In the rows, zero is written as 128.
A single turn carries every row of the set below to another of its rows. Some are shown first; where does it send the rows asked next?
vozu: [170 132 119 109 136 128 119 108 125 132  87  88 115 128 131 133 108 141
 137 133]
zud: [112 129  79 139 104 125 117 149 127 131 125 156 132 135 110 120 135 124
 130 135]
dafe: [129 127 165 112 158 132 117 163 126 127 161 137 128 137 155 128 126 123
 144 112]
sor: [141 120 118 135 124 134 129 134 121 129  91 112 146 132 152 107 126 122
 124 188]
Luv: [126 136 158 137 146 127 120 145 151 140 169 114 145 130 154 136 112 119
 138 116]
Dizil: [162 133 140 102 150 143 116 102 107 125  85  93 118 117 134 132 124 137
 137 122]
Gazev: [124 140 119 136 133 117 129 104 123 118 156 160  77 136 123 152 130 114
 132 126]
vun: [ 99 140 109 129 130 147 107 143  98 120 127 160 141 112 108 121 155 115
 129 119]
ribun: [160 126 141 109 141 137 117 100 126 129  82  87 122 120 131 132 110 135
 130 133]
Gifuf: [118 146 131 154 124 109 126 103 148 122 155 146  97 133 119 152 114 115
 126 141]
peko: [111 137 153 125 141 123 121 113 117 106 146 167  83 130 125 141 135 113
 131 129]
zibug: [141 121 103 131 147 161 128 111  90 127 103 117 144 114 157 121 160 110
 127 160]
duvis: [ 95 110 116 147 101 134 118 129 155 145 113 147 147 127 115 118 119 114
 120 144]
naf: [132 102 133 121 140 153 127 114 109 129  86 121 144 121 162 108 143 110
 124 171]
Lagug: [138 110 122 106 146 136 122 150 130 139 160 144 115 145 161 137 132 123
 150 101]
Tirus: [105 146 170 141 133 112 117 111 142 111 149 150  98 130 122 138 118 114
 128 144]
misik: [ 81 122 145 139 125 152 113 120 126 134 116 146 154 105 116 120 141 104
 123 126]
Fuma: [141 116 119 138 136 127 128 133 152 150 170 123 131 137 160 153 114 118
 142 106]
zaguz: [174 140 118 108 145 135 116 111 109 126  91  92 113 121 131 135 126 141
 139 126]
doviv: [151 139  87 139 132 138 128 129  98 125 107 109 148 123 147 121 143 124
 127 177]

dafe moves to Luv
Gifuf moves to Gazev
duvis moves to zud
Now find these:
zibug moves to naf
Dizil moves to ribun

A single turn carries every row of the set below to another of its rows. Some are shown first; where does it send the rows asked next?
rebe: [127  94 128 131 118 146 126 173 140 135 142 129 128]
gek: [148 116 120 103 141 134 136  90 129 145 106 141 125]
nog: [126 153 126 179 118 137 127 155 134 125 139 127 133]
pinap: [118 117 124 139 151 143 120  89 132 121 146 144  99]
puvo: [139 107 115 105 152 130 124  99 138 142 110 139  98]
nuzil: [130 137 129 100 106 113 144 165 134 136 122 125 142]
Lev: [149 111 118 102 147 133 134  98 134 148 109 144 109]
mumu: [121 156 137 128 143 116  87 104 127 120  96 137 130]
Gagud: [127 148 120 178 119 137 128 160 133 124 141 132 125]
Molu: [132 156 122 177 115 138 129 156 132 123 139 131 127]
mub: [137 125 122 136 145 150 135  85 122 127 144 159 115]
zul: [122 152 123 180 116 136 123 157 135 124 140 127 124]
levaf: [135 122 120 136 147 150 133  90 126 126 145 158 104]
Mas: [119 112 133 106 144 130 123  81 142 142 113 115 126]
tama: [125 139 136 102 103 112 140 160 138 133 120 115 146]
lazi: [143 159 124 126 142 121 102 113 118 124  95 158 131]
keb: [124 104 137 131 109 152 132 159 138 137 140 118 160]
bakez: [117 150 132 129 146 115  88 112 127 123  96 137 119]
mumuv: [136 163 129 126 137 121  98 105 120 125  95 149 140]
Varog: [124 104 123 110 153 129 119  95 144 144 110 128  99]
tarap: [112 119 132 138 148 145 121  81 135 122 146 139 106]
Bezi: [135 102 127 131 108 153 137 167 135 136 143 133 146]
fezon: [119 129 130 104 115 108 134 174 144 132 121 123 120]
zot: [113  98 133 135 114 147 124 167 141 134 142 114 142]
lin: [128 155 127 177 116 137 127 156 131 127 141 129 131]
Fasov: [123 149 128 130 152 113  87 116 124 123  94 147 111]
Zeg: [131 133 127 101 109 113 143 170 136 136 118 130 132]
liva: [112 136 136 104 106 111 138 160 140 130 119 115 143]
dafol: [127 160 136 130 138 117  94 105 124 122  95 141 139]
tel: [131 107 130 131 110 150 139 163 132 137 140 126 156]
suf: [125 154 125 179 116 136 126 154 131 124 139 125 130]
zetib: [129 118 132 104 143 133 127  79 136 146 111 121 136]
Nogin: [134 150 123 128 151 118  92 119 124 124  96 158 111]
muz: [119 109 129 109 150 126 116  89 144 139 111 120 109]
Rifeg: [119 128 132 135 140 147 132  75 123 125 143 141 126]
rukoz: [143 155 122 126 144 119  97 117 121 125  95 160 120]
bur: [126 130 125 103 111 111 140 175 143 130 121 130 123]
fogu: [132  96 125 131 114 148 135 174 137 137 141 133 137]
gos: [115  94 130 135 117 148 122 169 143 134 141 121 135]
tid: [124 154 126 182 119 136 125 160 132 124 140 129 125]
pafi: [111 133 131 106 114 106 133 170 145 130 121 115 125]
Seb: [120 154 123 183 117 137 126 155 135 125 140 124 129]
Bazi: [131 127 125 132 141 151 136  80 125 126 146 149 124]
nenuv: [140 122 129 103 139 135 134  84 133 148 107 132 135]
Kade: [127 114 117 139 151 145 126  92 128 124 145 153  98]
nubu: [109 133 135 103 111 106 133 166 144 130 121 111 132]
muzi: [113 103 136 133 112 150 128 161 141 135 144 112 152]
Kos: [112 123 135 137 146 147 124  75 131 122 148 135 118]

gos moves to keb
lin moves to tid
Now find these:
lazi moves to Fasov
liva moves to Zeg
zetib moves to Lev
pinap moves to Rifeg

A single turn carries every row of the set below to another of its rows. Some are shown first; where does it send the rows asked next?
muso: [151 145  96 107 140 109 112  87 128 140 163 168 124 141 112 156 160 147
 107 139  73 116 147 134  82  97 110 157 115 119 161 103]
rem: [165 142  79 111 135 127 137  70 128 103 150 115 179 119 123 151 151 164
 117 136 116  98 107 124 116 125 152 136 103 151 126  82]
vurog: [185 152 121  92  86  77 153  86 131 119 144 172 132 159 155 174 154 167
  92 134 104 112 163 153 127 129 128 101  96 130 129 143]
fis: [171 154  81 102 115 113 149 105 109 117 145 155 136 154 129 154 131 129
 130 127 105 102 148 126  74 129 144 163 141  86 125 156]
tagib: [162 133 107  73 118  81 148  71 130 129 139 177 132 104 124 129 130 159
 122 127 144 107 143  87 124 134 155 159 102 168 129 136]
tez: [179 180 101 100 107 113 130 113 104 119 130 207 125  94 129 141 151 129
 129 132 106 115 124 104 104 113 136 154 129 125 152 117]
Keves: [163 135  92 102 105  75 162  90 113 126 139 170 126 134 123 159 158 172
 113 152 153  88 138 136 140  87 156 154 118 143 139  86]
Guli: [180 163  92  89  94  81 142 104 125 122 170 120 127 117 157 176 145 155
 122 135  84  92 134 122 170 128 123 135 106 116 131 131]
vig: [177 137 109 110 108 132 129  99  98 137 172 178 141 113 160 150 152 159
 144 121 104 103 119 128 133  91 128 152  85 143 131  94]
seri: [181 181 108  92 113 140 106  82 123  82 107 125 118 142 137 140 137 151
  99 108 144  95 140 111 126 120 106 128  91 112 131 110]
Geti: [157 154 113  84 102 117 143  76 139  86 117 149 121 132 118 152 150 159
 101 135 159  91 136 120 146  92 118 158 105 139 130  79]
Tos: [180 161  59 100 150 141 135  84 133  84 150 118 136 120 120 146 139 166
  98  90 134 109 131 138 111 119 142 126  87 121 124 120]
duti: [139 163  93  85 130 107 114  95 139 135 155 151 143 110 112 163 136 185
  97  97 112  82 133 128 105 111 126 122 109 109 175 155]
vog: [147 162 119  95  89 105 157  92 160 139 159 135 124 152 137 122 168 151
 117 152 113 104 100  90 128 120 155 144 109  94 130 129]
Zinik: [186 203 127  95 105  92 141  93 130 134 125 162 111 143 151 133 155 164
 110 111 128 124 113 145 109 121  90 143 118 122 136 142]
zises: [165 192  90 102 163 139 146 101 120 126 124 149 127 136 129 141 160 131
 105 123 130  81 135 129  98 149 134 142  98 112 138 152]
nunol: [149 102 118 109 117  75 126  77 146 131 139 129 135 157 128 138 147 142
 123 116 106 119 135 123 130 119 115 168 121 120 132  88]
Suvop: [171 176  63  81 151 131 147  90 123  99 145 145 105 146 114 145 132 163
 114  94 112 101 129 157 107 105 108 131  93  98 150 135]
pozim: [184 167  98 100 154 141 146  52 125 115 123 130 123 135 145 141 155 121
 106 123 136  83 162 125  93 129 137 141  90 114 111 135]
pir: [160 163  90  73  87  97 145  76 148 119 191 181 128 173 124 171 150 153
 124 122 118  75 144 129 122 131 149 144  96 143 116 133]
Siveg: [181 126 130  99 100  84 144  57 126 105 167 169 119 115 144 182 131 156
 135 141 113 129 124 104 114  99 138 129 104 113 141  89]
legip: [190 148 111 102 126 104 149  40 121  97 145 140 111 111 152 175 144 129
 137 141 121 102 139 101  92 113 132 152  82 138 109  99]
Zibe: [173 160  75 130  85  88 156 107 132 132 142 141 125 120 163 155 148 138
 124 134 120 115 137 125 128 127 174 120 124  88 152 134]
zuf: [157 137 102 118 100  92 136  71 137 146 136 151 170 140 147 171 154 153
 114 153 114 120 114 107 108 142 149 136 103 163 138  88]
Kegit: [161 145  97  72 108  53 141  88 128 118 118 159 128 109  96 133 144 156
  93 117  99 133 132 142 102 126 121 136 124 146 149 127]
ved: [175 179  99  75 128 108 112  94 134 104 112 131 121 139 130 143 123 125
 106 100 118 101 122 120 102 140  96 111 104  98 132 135]
losa: [165 173 108 110 106 104 122  92 153 141 179 167 125 175 113 149 140 180
 108 139 127 105 142 109 114 103 168 112 107 109 160 126]

Tos moves to seri
tez moves to muso
vurog moves to Zibe
Now find these:
zuf moves to Keves
vog moves to pir
legip moves to rem
tagib moves to vig
fis moves to duti
zises moves to Suvop

A single turn carries every row of the set below to another of its rows. Some are shown first; where does it send the rows asked next?
Vafa: [ 89 140  93 130 124 109 151 122 121 138 136 135 122 110 139 154 106 149
 101 129 119 145 171 139 133 145 145 132 155 144  92  90 122 134 144 139
 148 144 123 115 135]
poni: [121 122 117 145 117 111 113 123 109 118 141 157 159 140 135 126 161 112
 127 119 129 108 124 128 131 102 109 144 105 125 151 142 144 126 115 158
  92 120 128 152  97]
Zegu: [134 102 146 144 118 106 124 103 155 129 138 121  98 109 122 124 127 150
 134 130 145 128 117 145 125 134 177 133 149 131 113 149 132 123 125 106
 108 175  83 123 141]
zug: [112  97 134 151 127 126 126 105 123 116 126 111 141 110 130  71 126 122
  91 135 126 101 130 113 139 116 127 129 100 112 137 134 147 115 112 149
 137 105 132 137  96]
rafit: [114  91 121 152 126 113 124  94 138 116 155 144 136  99 104  87 132 119
  96 125 109 106 135 117 132 107 125 137  94 135 132 138 145 118 110 132
 114 136 130 142  91]
fufo: [123 100 127 133 131 116  96 106 111 118 127 130 143 109 114  89 139 115
 101 118 124  91 121 122 125 105 111 145  95 105 142 143 144 114 116 127
 111 126 131 144  93]
pok: [124 151 134 115 123 118  78  96 136 123 125 130 107 104 144 125 110 128
 140 137 142 105 137 135 112 161 121 105 139 137 138 127 115 109 127 104
 108 164 129 138 122]
kelib: [127 123 118 141 141  94 134 135 108 137 122 145 116 136 108 142 156 118
 142 113 149 162 137 147 103 135  98 166 158 107 103 107 129 156 151  95
 127 144 104 110 134]
fudi: [104 100 103 134 124  87 145  94 147 137 126 129 138 140 113 119 101 137
 126 124 119 129 113  92 129  93 132  95  95 125 110 134 130 140 133 103
 159 119 127 125 118]
Vuvam: [127 104  89 147 119  95 121 142  98 138 124 114 117  91 140 143 101 156
 165 137 157 136 156 132 139 152 118 124 133 135 128 119 133 147 132 146
 142 155 105  96 130]
gutet: [106 128 119 128 132  96 135 153 100 135 120 143 134 132 126 135 164 112
 127 122 150 162 138 147 115 130  79 150 148 100 109 105 132 164 150 109
 124 122 123 108 128]
Som: [ 99 118 134 108 121 124 100  99 141 137 120 124  99 125  90 124  84 147
 102 141 161 128 135 127 131 136 153 125 168 120 123 106 122 122 129  92
 142 139 119 111 132]
ponu: [124 132 137 115 119 119 123 115 144 117 138  94 123 105 161 104 118 145
 125 123 159 131 109 141  90 124 162 109 149 122 106 100 153 113 148  96
 138 129 120 124 129]
vizig: [129 120 122 148 140  98 130 132 119 136 115 149 115 127 105 139 151 116
 135 113 150 155 135 154 104 130 111 169 169 115 109 114 135 139 153  86
 116 155  94 106 137]
megu: [129  98  81 146 124  95 128 145 101 134 120 118 116 111 134 141 113 155
 169 138 159 145 154 125 137 144 117 131 128 126 121 106 131 158 122 153
 148 145 105  94 136]
bugo: [103  88  97 158 114 111 147  97 135 112 134 153 123 122  93 135 151 126
 131 131 125 104 149  99 148  98 125 144 101 125 143 140 137 135 112 154
 108 137 128 129 101]
nodop: [117 107 138 133 112 101 126 123 157 133 114 127 157 124 145 110 128 141
 123 145 114 131 124 122 140 128 133  92  93 158 121 160 114 157 108 145
 131 132 132 147 136]
dazif: [101 114 133 110 115 135  96  99 137 128 123 126 108 129  92 112  82 153
 106 138 163 114 130 124 138 135 144 125 172 111 128 119 116 116 122  97
 132 138 119 109 135]
zib: [123  95 132 124 116 102 102 105 138 123  81 140 143 160 106 129 130 125
 123 120 139 125 105 113 131  97 137 137 122 119 137 175 115 153 110 110
 126 118 119 131 132]
Bodal: [126 104 144 144 122 118 126  99 156 117 148 117 103 109 133 112 130 149
 130 133 143 120 121 142 135 140 174 126 148 132 105 157 126 119 126 112
 102 169  88 130 146]
zup: [ 92 115 127 130 114 122 133 133 108 130 133 124 159 119 144 100 164 123
  96 137 138 112 135 118 138 125 101 120 100 106 126 113 138 140 133 151
 131  91 144 137  97]
vuruz: [132 150 136 114 122 109  73 109 129 134 120 123 110 100 142 132 104 134
 145 141 147 112 138 142 109 160 134 108 140 140 144 130 118 114 124 112
 112 161 124 141 125]
Zonu: [118 132 134  97 136 111 118 116 158 125  91 133 145 129 111 113 150 112
 128 132 123 121 124 114  95 105 110 107 102 128 110 136 125 138 144 101
 126 118 156 154 138]
tepu: [125 123 124 121 113 125 120 103 149 116 148 105 126 108 163  93 114 144
 127 117 160 124 105 131  96 123 151 105 148 118 102 105 152 107 149  96
 132 132 115 115 124]
vum: [142 140 122 125 136 131 138 146 119  99  96 126 124 146 131 149 142 143
 155 120 148 140 154 144 101 119 134 164 168 124 124 114 139 141 130 163
 129 131 132 127 159]
palis: [ 91  93 123 149 138 128 155 116 141 115 115 135 125 134  81  95 164 108
 108 146 149 119 140 103 139 105 109 137 114 106 124 107 144 132 128 135
 129 100 135 125 117]
fiva: [111  93  88 145 134 100 154 148 116 129 114 121 108 118 115 130 132 142
 160 146 158 150 156 115 149 124 101 127 126 111 114 103 141 159 130 157
 144 131 111  89 139]
fabi: [104  98 130 140 131 133 121  98 145 103 110 131 134 111  98  84 146 111
  83 134 123 101 142 113 126 112 132 153 112 118 137 132 136 115 105 128
 118 116 144 140 104]
pev: [ 97 143  88 128 127 101 151 131 117 137 143 143 131 123 141 155 125 145
 115 130 115 152 171 139 125 145 140 140 147 140  88  86 114 146 138 145
 141 137 122 126 137]
vaz: [101 149  86 133 120  89 149 138 112 130 148 156 144 132 159 158 136 135
 123 126 110 154 161 142 132 125 128 140 139 137 108 109 123 146 131 158
 119 129 123 128 126]
tagaf: [127 132 105 132 129 117 152 136 126  96  93 143 112 145 114 163 146 136
 161 122 138 134 162 130 120 100 124 160 156 118 133 129 140 142 123 169
 116 136 129 121 149]
lutu: [139 142 128 123 145 137 131 147 117  97  91 113 124 136 140 141 137 138
 149 122 157 138 148 152 100 117 135 158 172 125 126 114 152 125 141 146
 125 134 129 125 159]

zib moves to nodop
kelib moves to megu
bugo moves to poni
Now find these:
fufo moves to zug
lutu moves to Vafa
ponu moves to Som
pok moves to tepu
vaz moves to gutet

A single turn carries every row of the set below to another of its rows. Some are shown first; where does it send the rows asked next?
Risi: [181  97 140 130 151  92 135  93 108 104 110 123 137  93 128 126]
bupe: [163 128 158 141 123 127 142 127 133 101  74 143 129 132 130 106]
dum: [157 131 144 116 142 137 120  88 147 101  83 144 139 139 116 116]
Dek: [127 112 124 136 148 116  94 109 123 140  81 120 121 106 114 155]
meges: [131 134 100 156 123 106 144  98 143 132 145 104 138  96 135  99]
sepuv: [133 119 148 123 134 122 140  91 149 106  50 104 118 100 152 141]
Kuv: [142 139 114 131 107 104 118  97 129 168 123  89 142 108 123 135]
Des: [138 114 122 137 117 131 182 117 155 112  89 145 145 118 154 137]
Nozet: [156 119 127 127 124 111 145 104 129  90 129 158 135 116 135  88]
Muf: [141 122 101 161  89 113 138 118 142 142 113 125 121  98 130  96]
kema: [133 130 100 135  85 135 155  91 127 106  80 105 133  94 158 145]
nipes: [169 109 117 132 112 121 135  84 115 100 145  87 138 106 126 119]
Kuvo: [127 118 144 116 140  95 158  77 115 133 107  83 121 102 151 147]
pubi: [134 110 133 100 128 111 131  59 125 144  81 103 115 110 134 155]
Zagev: [124 123 128 122 126 124 112 130 162 141 123 127 150 128 124 137]

Des moves to nipes
Muf moves to Kuvo
Now find these:
sepuv moves to Nozet
bupe moves to meges
Risi moves to Zagev

A single turn carries every row of the set below to another of its rows. Some are shown first; where does it send the rows asked next?
kilap: [145 151 112  89 150 181 129 146 140 139 153 169 151  90 120 118 145 103
 176 109  99 171]
neka: [128 151 135 110 154 180 172 123 152 116 160 158 167  81  88 125 131 151
 147 137 102 198]
Dab: [131 160 137  91 138 168 129 110 160  86 142 150 167 106 104 134 143  94
 143 107 103 134]
Talet: [127 154 127 116 161 160 193 124 116 164 129 127 168 118 115 117 115 123
 147 138 135 158]
giko: [139 135 110 120 153 182 165 136 149 129 129 128 166  80 138 110 152 114
 162 129 163 135]
kurep: [110 149 117 112 159 192 131 139  91 123 175 139 183 107 129 134 161 109
 128 115 131 163]
vema: [ 90 151 132 119 117 128 154 116 146 101 154 150 163  95 111 112 130 110
 108 140  99 162]
bapud: [ 95 153 113 103 120 169 124 118 118 128 106 152 160 124 111 155 149 114
 118 119 104 153]
Duvop: [121 142 117 125 177 185 186 127 148 119 153 153 182 103  82 145 137 108
 127 114 119 177]
sobir: [122 150  95 141 115 136 145 128 148 130 138 168 145 104 131 142 130  90
 152 104 110 168]
barip: [129 136 145 110 123 129 167 140 133 138 139 112 195  89 111 133 146 145
 136 154 153 131]
Toma: [121 143 129 110 160 148 146 122 123 152 165 181 188 106  83 137  98 111
 143 134 130 142]
vunas: [117 145 132  99 140 188 128  93 134 131 158 148 217  99 127 137 129 146
 150 108 124 187]
Muvog: [117 126 119 116 127 143 167 131 137 141 117 113 185 109 122 125 141 147
 154 177 129 152]
kibe: [136 166 119 109 156 140 162 120 172 117 116 140 167  93 132 140 150 125
 174 153 119 139]
zoguv: [110 138 131 125 105 158 120 142 151 120 167 141 164 107  86 137 172 145
 172 133 139 154]
somuf: [123 177 124 123 135 164 149 133 119 133 111 135 173  71 138 124 146 124
 114 144 147 133]
fidet: [118 134 108 119 135 186 143 103 153 129 147 136 194  86 101 143 157 157
 123 128 100 200]
beg: [131 119 134 124 132 162 126 112 122 131 147 136 206  77 116 122 183 155
 131 147 121 141]
Kapa: [115 124 116 134 129 155 127 140 106 115 155 158 149 110 129 127 121 138
 160 108 157 158]
tal: [105 144 133 123 147 155 151 126 121 123  97 148 195  92 155 117 141 124
 123 147 126 148]
dozi: [103 109 133 123 142 168 142 138 111 127 155 161 151 116 127 112 137 136
 171 101 150 165]
Vodo: [122 135 119 151 122 185 134 136 140 134 169 117 171 105 100  88 157 108
 139 111 135 162]
lika: [128 133 110 108 131 165 100  98 144 159 161 178 192  80 116 121 130 141
 155 125 120 163]
dulis: [114 129 133 117 118 155 124 131 132 127 173 130 150 110  82 126 161 139
 172 155 130 161]
lile: [108 149 139  93 123 175 130 126 168  82 141 165 171  95 106 118 152 115
 140 102 117 138]
Posa: [ 87 145 131 140 120 180 136 141 150 126 153 126 174 111  99  87 158 109
 127 118 137 171]
mazul: [120 127  98 123 153 150 116 102 146 165 155 157 210 112  93 153 136 115
 142 113 129 141]
tebi: [140 152 142 117 144 123 149 132 177 135 107 141 194  79 121 136 159 122
 155 127 120 133]
kofef: [140 161 144 108 130 179 135 116 113 156 123 148 211  91 123 148 163 104
 149 117 135 142]
reti: [128 135 108 125 171 158 180 109 138 123 128 157 155  80 134  99 141 136
 120 144 100 148]
tapef: [114 119 133 131 127 130 165 138 145 137 161 113 182 138  96 121 122 142
 147  98 124 158]
zar: [139 148 101 126 160 131 164 108 124 155 138 145 161  92 113 172 161 118
 141 141 129 134]
duto: [113 123 125 131 141 121 155 136 161 122 149 121 160 131 101 114 109 118
 151 109 128 171]
derat: [129 129 107 117 164 161 150 134 157 125 177 154 188  94 128 123 168  98
 137  80  97 152]
kab: [165 126 129  99 154 156 132 126 122 156 130 156 161  81 109 123 137 139
 165 124 146 128]
fefi: [117 141 127 142 157 171 189 111 155 136 147 125 203 103 127 111 179 113
 161 134 109 169]
gof: [113 134 111 117 151 168 135 152 108 158 152 156 167  95 128  85 133 133
 118 111  98 172]
fom: [ 94 151 129  88 136 137 160 131 101 146 168 141 188 124 121 148 130 127
 133 133  98 176]
vebu: [129 139 108  92 128 155 125 142 120 135 158 123 177 101  88 131 145 145
 100 143  86 148]
Niv: [110 169 136 126 114 137 145 117 123 104 159 160 167  89 122 118 122 121
 105 125  92 145]
buk: [136 149 159  94 134 168 155 114 154 127 120 141 207  95 110 102 142 143
 147 140  87 149]
Viti: [126 136  95 140 165 164 156 134 131 150 154 171 159  85  72 127 129 116
 116 140 119 158]
dez: [128 115 101  98 164 131 134 134 154 137 160 131 163 117  99 153 164 138
 160 118  93 164]
bago: [110 155 112 102  96 166 123 135 128 124 116 148 168 125 108 166 132 128
 132 111 121 147]
Nas: [137 165 147  95 142 141 148 147 154 142 185 135 189 110  92 124 142 126
 172 124  94 160]
pugo: [127 121 134 131 137 160 157 140 143 142 123 152 193  72 145  97 160 111
 166 128 146 152]
sigat: [116 152 108 132 120 131 147 120 160 139 132 181 148  95 122 144 151 112
 149 101  85 159]

bago moves to Posa
bapud moves to Vodo
Now find these:
tebi moves to Muvog
kofef moves to fefi
fom moves to kurep
Toma moves to vunas

